In the rows, zero is written as 128.
The rows of A fall into a few groups, and each row is roughly a mix of its group's hidden directions; some rows fit no group.
A:
[[ 80 113 151 104 112 119 129 151 140 126  97]
 [166 100 150 102 159 116 129 114 132 132  99]
 [155 149 168 112 132  84 140 143 119 138 138]
 [109 147 159 111 116  96 112 118 164 136 155]
 [140 167 129 110 155  82 140 111 132 147 121]
 [149 154 108 141 121 126  74 106 133 127 150]
 [163 123 132 143 137 148  87 162 133 130 155]
 [135  94 112 124 108 176  94 136 133 120 119]
 [174 133 138 161 138 106 120 133 140 157 104]
 [ 73 159 123 139 148 104 128 133 128 129 150]
 [136  85 131 152 118 156 163 150 128 112 113]
 [133 102 114 145 139 134 170 104 102 115  96]
 [ 96 163 100 108 128 152 133 130  97 113 146]
 [144 151 107 117 151 101 141 114 112 153  87]
 [150 144 145 133 115 129 147  76 113 159 138]
 [121 158 132  96 108  98 125  95 146 151 146]
 [128 175 130 114 137 147 153 130 101 118 163]
 [132 165 152 112 118 123  80 119 123 135 156]
 [165 154 126 118 111 121 105 111 142 147 170]
 [145 121 159 138 132 127  88 157 155 127 160]
 [126  98 134 147 149 114 106 173 152 107 115]
 [ 80  89 125 116 117 150 125 127 133  96 132]
 [138 163 127  96 138  86 143 105 146 138 143]
 [120 141 152 120 110 143  78 127 133 121 168]
 [135 116 123 141 168  91  93 156 135 115 127]
 [118 120  99 140 133 164 139 159  98 112  99]
 [ 67 123 132  96 123 122 124 150 133 120 140]
 [109 110  88 132 108 133  85 148 108 121 116]
 [105 106  93 141 112 168 119 135 145 116 101]
 [127 139 170 101 134 102 149 118 108 125 164]
 [122 159 103  85 118 116 119 104 121 162 128]
 [106 136 164 104 100 102 114 132 163 135 143]
 [127  98 110 143 144 149 152 135  97 115  87]
 [144 140 144 125 158 110 177 150 115 149 113]
 [146  99 104 138 100 136 115 121 154 143  86]
 [112 170 112  91 104 112 125 107 133 152 138]
 [ 91 101 168 117 131 109 117 149 150 125 109]
 [108  90 140 145 132 141 151 148 118 103  89]
 [109  94  93 114 105 142  96 128 119 114 103]
 [168 119  91 126  99 148  95 128 121 120 117]
 [ 88 112 139 106 111 138 113 120 127  92 162]
 [110 122  82 107  88 147 115 109 116 133 130]
 [158  98 137 168 142 130 158 104 121 108 127]
 [153  86 148 127 154 128  90 148 131 143 121]
 [154 167  84 140 125 140 103 114 128 146 123]
 [172 169 122 143 125 131 144 127 126 163 113]
 [126 105 119 143 131 117 194 133 132 120 116]
 [135 164 160 122 160  87 128 124 143 134 142]
 [137  81 167 131 131 102 141 109 141 127 111]
 [112  83 112 144 100 121  92 136 140 127 109]
 [ 78 137 138 121 152 125 143 158  95 134 132]
 [154 146 133 139 100 120  76 110 142 129 147]
 [155 138  93  88 114 133 107 107 127 146 105]
 [140 130 107 116 152  99 156  81 150 130 126]
 [127  94 143 131 146  94 120 115 162 143  95]
 [193 111 122 136 125 141 112 120 118 140 142]
 [109 110 167  96 130 103 165 139 114 121 134]
 [100 146 119  96 134 151 173 132 106 121 142]
 [100 160 118 129 105 160 149 137 108 116 161]
 [136 164 134  91 113 106 113 105 141 133 161]
 [129 148 145 100 112 102  95 112 120 114 169]
 [138 122 138 147 152 119 125 187 149 114 115]
 [146 153 159 136 144  91 172 129 119 132 127]
 [118 112 105 156 155 128 147 137 106 139  81]
 [120 108 125  81 135 157 135 126  93 108 111]
 [106 132 143  97 107 118  97 125 126  98 167]
 [120 100 127 140 155 134 174 141 124 143  92]
 [148 139 130 168  94 146 146 157 132 156 130]
 [166 153 144 155 165 112 143 135 123 150 135]
 [135 145 125  87 102 111 136 105 152 125 166]
 [124  94 155 147 105 128  94 141 158 105 129]
 [161  90 135 167 155 140 139 127 117 111 123]
 [157 104 125 145 104 143 111 169 103 142 111]
 [138 171 144 112 147  82 140 114 133 141 137]
 [149 108 107 112 153 110  96 126 125 139  84]
 [130 132  87 103 147 135 109 136 105 140  86]
 [101  86 132 145 160 145 163 138 127 121 115]
 [162 150 156 148 160  95 131 135 137 148 140]
 [120 123 153 114  92 101 161  93 145 127 121]
 [104 170 119 124 134 138 132 139  96 112 168]
 [160 113 148 164 103 115 125 118 169 136 136]
 [154 147  96 120 146 100 134 136 117 159  93]
 [151 117 134 182 158 143 128 131 116 102 121]
 [153 142 112 128 104 135 120  85 158 104 150]
 [125 172 170 137 140 100 114 128 113 135 149]
 [134 129 175 106 164 116 159 112 128 121 141]
 [123  93 168 132 138 117 173 139 126 134 110]
 [ 98  99 163 125 158 105 108 144 146 130 113]
 [120 104 135  95 138 120 109  95 129  85 145]
 [187 152 133 150 128 125 121 147 117 142 144]
 [118 148 138 109 135  89 151 113 157 123 166]
 [151 106 130 153 136 151 137 149 104 132  81]
 [153 129 159 140 131 110 140  81 113 156 141]
 [111  79 150 139 128 130 143 157 146 117 100]
 [145 160 148 112 161  85 140 120 148 135 135]
 [126  77 171 118 115 142 142 138 117 114 129]
 [149 157 135 110 106 106 116 101 147 149 164]
 [137 125  80 144 121 131  86 116 140 137 100]
 [120 141 132 121 165 118 121 167  83 141 125]
 [154 137 150 112 114 106  98 115 154 150 162]
 [136 114 133 118 119 166  69 135 139 121 134]
 [102 148 147 108 133 143 156 115 113 100 167]
 [124 102 110 145 135 152 159 135  99 110  90]
 [ 87 119 171 123 156 109 151 130 125 124 143]
 [127 150 130 115 134  84 176 113 141 130 144]
 [ 98  90 135 158 149 141 135 149 153 107 138]
 [159 144 166 121 166 106 122 136 157 127 131]
 [ 92  90 111 117 131 111 103 114 144 122  96]
 [143  95 115 131 159 155 104 143 150 125  95]
 [105 136  98  77 132 109 142 145 107 124 113]
 [139 154 107 153  99 149 165 120 119 101 144]
 [151 161 135 113 160  92 146 129 104 146 140]
 [164 170 105 144 153 131 143 130 120 157 120]
 [111 123  83 127  95 143  92 123 121 105 134]
 [154  97 124 169 149 152 140 141 112 104 120]
 [148 129 155 119  77 146 139 129 119 115 160]
 [143 133 135 141 159 105 131 156 125 170  96]]
In each list below, one row fits none of the groups, and each other row fits one group, some only roughly. Which row is it?
- j662: [143 161  99 129 151 112  86 118 117 126 154]
- j277: [142 123  86 136 156 159 115 145  95 129 112]
- j944: [185 149 137 128 156 111 131 117 141 147 121]
- j68: [116 123 106 143 174 147 159 160 125 123 112]
- j171: [118 129  88 122 101 149 113 114  89 143 107]
- j437: [116  96 105 136  79 148 102 127 135 111 127]
- j188: [ 76 132 142 112 140 136 172 114 132 121 129]
- j220: [151 165 107 102 133  90 104 122 111 141 133]
- j379: [104 114 144  88  80 128 139 141 133 115 115]
- j431: [144 116 128 136 120 129 167 124 127 165  82]
- j619: [110 142 100 134 125 134  77 120 161 128 150]

j619
- j977: [140 115  97 138 123 143  91  92 141  94 127]
- j381: [127 127  92 107  96 151  92 108 109 138 117]
- j595: [158 175 106 113 134 102 127 121 107 153 131]
- j601: [ 86  98 103 110 139 131 117 154 135  98 119]
- j156: [110 134 171 125 109  99 123 127 168 124 152]
- j454: [156 155 129 148 116 129  78 119 142 122 154]
- j509: [118 104 112 108 125 151 122 158 103 135  83]
- j392: [ 84 109 122  95 101 147 131 143 131  98 129]
- j687: [138 121 112  84 104 122 131 105 112 159  99]
- j165: [138 133 152 141 154  95 179 136 142 120 126]
- j604: [106  82 120 113  95 156 119 127 118 106 116]
- j461: [112 163 119 132 128 107 162  83 132 122 145]
- j783: [116 150 166  96 115 112 133 147 122 109 164]
- j790: [119 143  81 134 146 150 147 121  90 121 109]
- j677: [185 131 138 149 105 118 113 120 147 122 150]

j977
- j462: [157 113 149 177 118 140 105 140 155 130 121]
- j569: [ 74 127 153 107 152 113 113 137 137 109 138]
- j642: [106 115 147 100 156 104 169 133 103 125 135]
- j225: [120 130  91 111 123 153  76 112 121 139 118]
- j20: [167 114 101 134 131 115  83 138 124 136 102]
- j798: [171 167 113 142 132 118 112 108 121 159 129]
- j217: [144 126 148 140 165  94 139 173 131 129 120]
- j108: [156 151 151 145 105 129  92 150 154 117 146]
- j345: [167 160 150 133 160 103 140 115 143 140 143]
- j350: [125 164 111 142 119 166 102 127 131 112 164]
- j316: [128 127 125 141  78 168 112  98 135 127 136]
- j954: [101  93 115 165 154 142 139 146 124 119 103]

j569
- j629: [154 156 152 141 136 108 144  99 163 131 151]
- j15: [143 133 124 126 133 129 176 107 114 166  98]
- j927: [102  91 119 126 144 125 147 134 166 137  92]
- j491: [ 83 113 165 115 141 133 164 139 114 125 131]
- j164: [ 91 114  90 102 112 137  97 120 131 107 121]
- j487: [127  91 122 157 156 140 150 130 104 110  95]
- j226: [ 89 143  83 121 143 101 133 106 124 143 118]
- j344: [147 164 121  93 151 102 107 110 137 149 116]
- j329: [165 173 144 125 127 107 110 119 120 141 158]
- j557: [ 94 127 130 100 117 167 160 133 101 114 129]
- j203: [121 144 165 121 177 103 150 136 120 141 134]
- j660: [114 129  95 141 154 161 122 161  98 114 116]
- j238: [ 82  96 110 126  93 149 119 137 122 115 119]
- j429: [163 124 101 138 120 120  74 140 112 122 131]

j927
- j827: [120 151  91  94 136 142  98 145 110 153 117]
- j723: [165 162 129 112 126  96 129 109 112 162 127]
- j464: [127 152  97  86 134 117 141 134  89 148 128]
- j986: [123 142 146 134 168  86 165 134 143 128 129]
- j565: [136 146 159 132 115 107 111 124 166 129 171]
- j887: [126 114 110 126  90 168  95 125 100 131 119]
- j970: [127 147 109  99  73 149 141 132 118 133 114]
- j811: [ 99 136 155 133 134 126  93 163 156 117 150]
- j904: [106 121 110 120  89 158  88 121 122 126 151]
- j210: [135  91 152 153 116 130 168 119 130  98 115]
- j979: [ 71 119 117 110 110 157 149 126 121 116 124]

j464
- j160: [124 126 132 122 173  94 163 129 160 125 123]
- j861: [ 92 113 165 151 129 119 146 143 150  95 124]
- j106: [107  97 164 139 114 115 162 120 144 102 113]
- j651: [ 98  92 151 116 119 137 161 105 152 123 108]
- j415: [121 159 161 112 142  89 139 109 154 125 148]
- j752: [172 160 144 118 105 101 127 140 139 152 116]
- j707: [167 106 121 126 154 141 133 140 138 132  78]
- j852: [ 84 105 119 101 127 145 153 155 125 103 117]
- j606: [138 146  83 142 166 151 124 125  98 131 130]
- j980: [ 97 125 104 120  97 156  88 123 104 130 130]
- j515: [132  99 134 128 125 156  99 181 124 122 113]

j415
- j298: [ 62 137 117 131 133 126 133 148 107 122 140]
- j688: [164 159 123  98 128  97 152 109 125 147 116]
- j232: [139 173 111 106  98 132 104 103 120 132 150]
- j92: [184 141 147 142 142 112 132 118 154 148 127]
- j73: [ 86 131 118 109 126 157 147 153  90 128 118]
- j703: [112 150 158 137 141 101 111 120 162 125 166]
- j759: [109  95 132 139 145 139 168 141 118 104  93]
- j14: [132 128 145 116 101 101  76 108 137 119 150]
- j710: [163 134 177 158 138 110 134 120 133 140 146]
- j628: [117 139 101 113 100 149  79 112 109 139 130]

j759
- j998: [168 136 142 140 171 114 164 123 124 139 127]
- j890: [147 105 157 132 138  77 117 145 140 137 104]
- j377: [138 153  80 131 118 154 125  96 119 150 116]
- j803: [183 140 150 137 151 122 139 148 113 150 125]
- j821: [134  86 113 147 146 144 156 149 136 121  92]
- j832: [139 177 152 109 126  92 137 110 119 138 144]
- j82: [110 121 116 135  87 163  95 122  97 128 128]
- j992: [175 144 146 163 144 111 123 114 133 156 130]
- j938: [131 155  81 147 165 153 135 139 123 133 122]
- j521: [ 85  92 148 118 112 139 125 142 142  94 135]
- j847: [105 104 132 159 124 154  94 122 149 102 150]
- j653: [157 154 158 133 154 102 141 107 145 128 159]
- j449: [147  83 147 157 125 150 137 152 124 103 114]
- j883: [147 114 102 158 166 123 140 131 125 151  92]

j998
- j407: [ 86  96 137 103 110 132 118 143 131  91 135]
- j177: [146 168 119  91 127  94 124 103 134 147 129]
- j492: [141 172 138 115 129  86 155 110 114 142 134]
- j214: [118 137  87 121 116 154 154 129  94 124  96]
- j249: [150 146  81 122 126 143 149 101  99 140 118]
- j52: [103 153 125 131 168 119 139 156 102 157 111]
- j993: [100  80 127 142 116 154 146 103 138 124 107]
- j925: [ 83 135 101 128 124 147 128 137  81 118 129]
- j251: [150  91 167 138 105 137 120 158 146 114 128]
- j631: [138 152 122 112 123 102 140  73 133 149 143]
- j744: [147 136 100 125 118 132 135 119  88 151  83]
- j37: [122 176 108 116 135 108 127  94 132 144 156]
- j439: [117 165  98 106  89 154 130 147 115 126 127]

j925
- j963: [164 141 139 106 115 167 160 117 115 113 144]
- j166: [126 105 115 152 157 118 174 139 129 127  95]
- j884: [112 116  85 105 157 115 141 143 117 135  93]
- j30: [142 147 151 109 145 128  69 127 145 130 139]
- j364: [ 60 115 129 119 132 119 142 132 135 137 113]
- j310: [164 150  96 154 155 141 137 114 111 151 139]
- j891: [136  97 118 143 110 135 186 133 118 121 112]
- j340: [112 107 113  99 105 169 154 114 125 115 105]
- j594: [156 171 125 135 150 105 138 113 155 156 123]
- j627: [133 156  94 126 140 118 150  80 110 143 132]
- j70: [ 98 107 159 128 116 160 150 148 139  98 143]

j310
- j880: [ 86  90 144 104 104 137 146 137 130 109 117]
- j490: [141 139  87 129  96 142  92 113 130 104 145]
- j231: [ 72 146  98 123 128 140 129 145 101 122 133]
- j534: [139 148 138  93  90 115 105 125 149 153 150]
- j639: [ 83 102  96 115 133 145 118 144 130  96 122]
- j530: [135 154 142  96 143 116  82 118 157 130 145]
- j124: [105 115 178 144 144 105 126 143 155 110 137]
- j877: [166 178 127 121 125 117 139 115 113 159 132]
- j614: [166 149 157 174 133 137 129 129 144 144 138]
- j204: [103 115 140 135 114 160  79 133 133 118 157]
- j393: [117  98 127 113 132 159 144 152  98 104  95]

j393
- j495: [113  90 103 100 123 139  97 121 113 110 100]
- j168: [146 159 149 119 156 136 149 156  90 140 141]
- j430: [170 153 126 132 118 132 113 108 127 101 170]
- j438: [121 129 113 110 112 145 169 155 127 139  85]
- j276: [124 126 128 137  95 140  68 144 133 113 141]
- j324: [175 149 126 141 141  89 106 127 127 152 123]
- j875: [193 149 145 137 146 124 130 127 132 137 137]
- j610: [107 126 113  91 115 156 128 109 108  89 146]
- j935: [163 104 112 150  96 124 102 116 158 126 115]
- j202: [140 163  79 119 127 146 136 111  98 138 126]
- j152: [107 130  94 142 157 138 157 117 100 119  96]
- j693: [103  94 162 148 128 131 133 157 140  96 112]

j276
